In the data rows, zero lies at 4.5, halfway between 4 and 5.
Some points, one per row:
tensor([8, 7, 3, 5, 5, 4, 5, 3, 4, 3, 3])
tensor([3, 3, 3, 6, 4, 4, 3, 5, 3, 9, 4])
tensor([4, 4, 7, 5, 6, 3, 3, 3, 9, 3, 3])
tensor([5, 7, 4, 5, 4, 3, 6, 3, 3, 4, 4])
tensor([4, 3, 5, 4, 4, 5, 5, 3, 5, 3, 5])
tensor([4, 4, 3, 5, 3, 4, 5, 3, 3, 7, 7])
tensor([6, 7, 4, 4, 3, 8, 3, 3, 6, 4, 3])
tensor([7, 7, 8, 4, 3, 3, 4, 3, 7, 4, 4])
tensor([7, 6, 3, 4, 3, 3, 5, 3, 3, 5, 4])
tensor([4, 3, 4, 9, 9, 9, 3, 3, 5, 4, 4])
tensor([6, 6, 4, 4, 7, 3, 5, 4, 3, 4, 3])
tensor([3, 3, 4, 4, 4, 6, 5, 3, 5, 3, 3])
tensor([3, 3, 3, 4, 4, 4, 3, 7, 6, 5, 3])
tensor([4, 4, 5, 4, 3, 5, 3, 8, 5, 3, 3])
tensor([3, 3, 3, 5, 3, 4, 4, 6, 5, 6, 4])
tensor([3, 3, 3, 6, 4, 3, 4, 6, 4, 4, 6])
tensor([7, 8, 5, 4, 6, 4, 4, 3, 3, 5, 4])
tensor([3, 3, 5, 4, 3, 5, 4, 6, 9, 4, 3])
tensor([6, 7, 4, 6, 3, 8, 5, 4, 3, 7, 5])
tensor([4, 3, 5, 3, 4, 7, 9, 4, 4, 4, 7])
tensor([6, 7, 3, 4, 4, 3, 3, 7, 4, 5, 4])
tensor([3, 3, 5, 3, 6, 4, 4, 6, 3, 4, 4])
tensor([4, 3, 3, 3, 5, 7, 9, 5, 4, 3, 5])
tensor([3, 3, 6, 6, 4, 5, 3, 3, 3, 4, 4])
tensor([6, 8, 4, 6, 3, 3, 5, 5, 3, 3, 3])
tensor([4, 3, 7, 6, 4, 4, 4, 3, 6, 4, 4])
tensor([3, 3, 3, 5, 4, 4, 5, 3, 6, 4, 9])
tensor([4, 4, 3, 5, 3, 3, 4, 3, 4, 3, 8])
tensor([4, 4, 3, 5, 6, 3, 5, 4, 4, 5, 4])
40 more points follow, each with its number after it:
tensor([3, 3, 5, 4, 4, 6, 3, 8, 9, 4, 3]) 0
tensor([3, 3, 5, 3, 5, 5, 4, 6, 3, 4, 3]) 1
tensor([3, 3, 4, 3, 3, 7, 4, 6, 4, 3, 5]) 2
tensor([4, 3, 4, 3, 3, 4, 6, 3, 3, 3, 4]) 3
tensor([7, 9, 3, 4, 9, 4, 3, 3, 4, 3, 3]) 4
tensor([4, 3, 9, 5, 6, 4, 4, 4, 6, 3, 3]) 5
tensor([3, 3, 4, 4, 3, 4, 4, 6, 3, 6, 3]) 6
tensor([3, 3, 3, 5, 3, 3, 4, 8, 6, 4, 5]) 7
tensor([4, 3, 5, 3, 3, 6, 5, 3, 4, 3, 4]) 8
tensor([4, 3, 8, 7, 9, 6, 3, 3, 4, 3, 5]) 9
tensor([3, 4, 3, 4, 6, 4, 4, 3, 3, 3, 5]) 10
tensor([4, 3, 5, 3, 6, 4, 7, 4, 3, 7, 5]) 11
tensor([7, 6, 3, 5, 5, 4, 4, 4, 3, 8, 3]) 12
tensor([8, 7, 5, 3, 6, 5, 8, 4, 3, 5, 3]) 13
tensor([7, 6, 3, 4, 9, 4, 4, 3, 3, 4, 4]) 14
tensor([4, 3, 5, 3, 3, 7, 5, 7, 7, 3, 3]) 15
tensor([4, 3, 4, 4, 5, 4, 3, 8, 7, 5, 4]) 16
tensor([6, 6, 3, 5, 4, 7, 4, 3, 3, 5, 3]) 17
tensor([6, 8, 3, 5, 5, 3, 3, 4, 4, 4, 4]) 18
tensor([3, 3, 5, 6, 8, 4, 4, 4, 3, 4, 6]) 19
tensor([4, 3, 5, 3, 4, 3, 5, 3, 4, 4, 5]) 20
tensor([5, 3, 5, 3, 3, 7, 9, 5, 5, 3, 4]) 21
tensor([5, 4, 6, 5, 4, 5, 5, 3, 6, 3, 5]) 22
tensor([7, 6, 3, 4, 4, 4, 4, 3, 4, 3, 3]) 23
tensor([6, 7, 5, 4, 3, 7, 3, 3, 3, 4, 3]) 24
tensor([3, 3, 5, 6, 5, 5, 4, 3, 4, 5, 4]) 25
tensor([3, 4, 5, 3, 7, 3, 4, 6, 9, 4, 3]) 26
tensor([3, 3, 5, 4, 3, 3, 3, 9, 5, 4, 4]) 27
tensor([4, 3, 5, 5, 5, 4, 4, 4, 3, 4, 4]) 28
tensor([8, 8, 3, 8, 4, 3, 5, 3, 4, 5, 9]) 29
tensor([6, 8, 6, 7, 4, 3, 4, 4, 4, 5, 3]) 30
tensor([3, 3, 3, 6, 5, 3, 4, 9, 5, 5, 3]) 31
tensor([3, 3, 5, 5, 5, 5, 4, 7, 4, 3, 3]) 32
tensor([7, 7, 4, 6, 4, 4, 5, 4, 3, 9, 4]) 33
tensor([3, 3, 5, 6, 3, 4, 3, 8, 4, 4, 5]) 34
tensor([3, 3, 5, 4, 3, 3, 3, 4, 3, 3, 5]) 35
tensor([4, 3, 5, 6, 6, 4, 3, 3, 8, 3, 3]) 36
tensor([3, 3, 3, 5, 4, 4, 3, 5, 3, 3, 3]) 37
tensor([3, 3, 4, 3, 4, 4, 4, 9, 4, 3, 3]) 38
tensor([4, 3, 6, 3, 4, 4, 5, 3, 3, 3, 9]) 39
Which three of these numbered points are nearest to each point below by angle, seen from the average point of the first points? Their numbers follow each, nearest first.
tensor([6, 8, 3, 5, 4, 4, 3, 4, 4, 7, 3]) > 12 33 18
tensor([6, 9, 3, 5, 4, 3, 3, 4, 3, 4, 4]) > 18 30 4
tensor([7, 5, 3, 5, 5, 7, 3, 3, 4, 4, 6]) > 17 24 29
tensor([4, 4, 7, 3, 4, 7, 4, 3, 3, 3, 3]) > 8 24 1
tensor([3, 3, 3, 5, 3, 4, 3, 5, 3, 3, 3]) > 37 35 6
tensor([4, 4, 4, 3, 4, 4, 5, 4, 3, 4, 3]) > 3 1 20
tensor([6, 6, 5, 4, 9, 3, 5, 3, 4, 4, 5]) > 14 4 13
tensor([3, 3, 8, 5, 4, 3, 4, 3, 5, 3, 4]) > 5 22 35
tensor([8, 7, 3, 5, 6, 4, 3, 8, 9, 5, 3]) > 16 26 0
tensor([4, 3, 6, 5, 3, 3, 5, 3, 9, 3, 5]) > 22 36 5
tensor([3, 3, 5, 4, 5, 6, 4, 6, 5, 3, 3]) > 32 1 15
tensor([4, 3, 7, 4, 5, 5, 3, 3, 5, 3, 4]) > 5 9 22
tensor([3, 4, 4, 5, 4, 6, 3, 7, 9, 5, 3]) > 0 16 15
tensor([5, 6, 3, 4, 5, 3, 4, 4, 4, 7, 5]) > 12 33 18
tensor([4, 4, 5, 3, 5, 8, 9, 4, 4, 3, 4]) > 21 8 13
tensor([3, 3, 3, 4, 7, 3, 4, 7, 9, 5, 9]) > 16 26 7
tensor([4, 3, 4, 4, 6, 4, 6, 3, 3, 7, 5]) > 11 19 20
tensor([6, 7, 3, 4, 6, 3, 4, 3, 4, 3, 3]) > 4 18 23
tensor([5, 3, 5, 3, 6, 8, 9, 5, 4, 3, 4]) > 21 13 8
tensor([6, 7, 6, 6, 4, 3, 4, 4, 3, 9, 6]) > 33 12 30
tensor([3, 3, 4, 6, 3, 3, 3, 9, 6, 4, 5]) > 7 34 27
tensor([3, 3, 5, 3, 3, 7, 4, 7, 7, 3, 4]) > 15 0 2
tensor([3, 3, 4, 3, 6, 6, 6, 4, 3, 3, 7]) > 39 10 19
tensor([5, 8, 3, 5, 4, 3, 3, 4, 4, 6, 4]) > 18 12 33
tensor([5, 4, 7, 7, 9, 8, 4, 4, 4, 4, 3]) > 9 19 5
tensor([6, 8, 5, 7, 5, 5, 5, 3, 5, 3, 9]) > 29 39 18
tensor([3, 3, 3, 4, 7, 3, 4, 9, 9, 4, 9]) > 16 7 26
tensor([3, 3, 6, 5, 9, 4, 3, 9, 3, 7, 3]) > 31 32 1
tensor([6, 6, 3, 3, 6, 5, 3, 3, 7, 3, 3]) > 4 23 14
tensor([4, 4, 4, 6, 5, 3, 3, 3, 6, 3, 4]) > 36 26 5
tensor([3, 4, 6, 4, 5, 3, 3, 4, 3, 5, 3]) > 28 1 35
tensor([7, 7, 6, 4, 3, 5, 3, 3, 3, 4, 3]) > 24 23 30
tensor([5, 3, 4, 3, 4, 7, 9, 5, 4, 3, 7]) > 21 39 8
tensor([7, 7, 5, 4, 4, 9, 5, 3, 3, 9, 3]) > 17 33 12
tensor([8, 9, 7, 8, 6, 4, 4, 3, 3, 3, 3]) > 30 4 18
tensor([3, 4, 5, 5, 3, 6, 3, 5, 8, 5, 5]) > 0 15 16
tensor([3, 3, 3, 5, 3, 3, 4, 5, 3, 3, 3]) > 37 35 6
tensor([4, 3, 5, 4, 5, 4, 4, 4, 4, 4, 3]) > 28 1 5
tensor([6, 8, 3, 4, 4, 6, 4, 3, 7, 6, 3]) > 17 24 18
tensor([7, 7, 3, 5, 5, 4, 4, 4, 5, 4, 4]) > 18 4 23
tensor([4, 3, 5, 3, 6, 3, 7, 3, 3, 5, 4]) > 11 20 3
tensor([6, 5, 5, 5, 4, 3, 3, 8, 3, 4, 9]) > 34 29 39
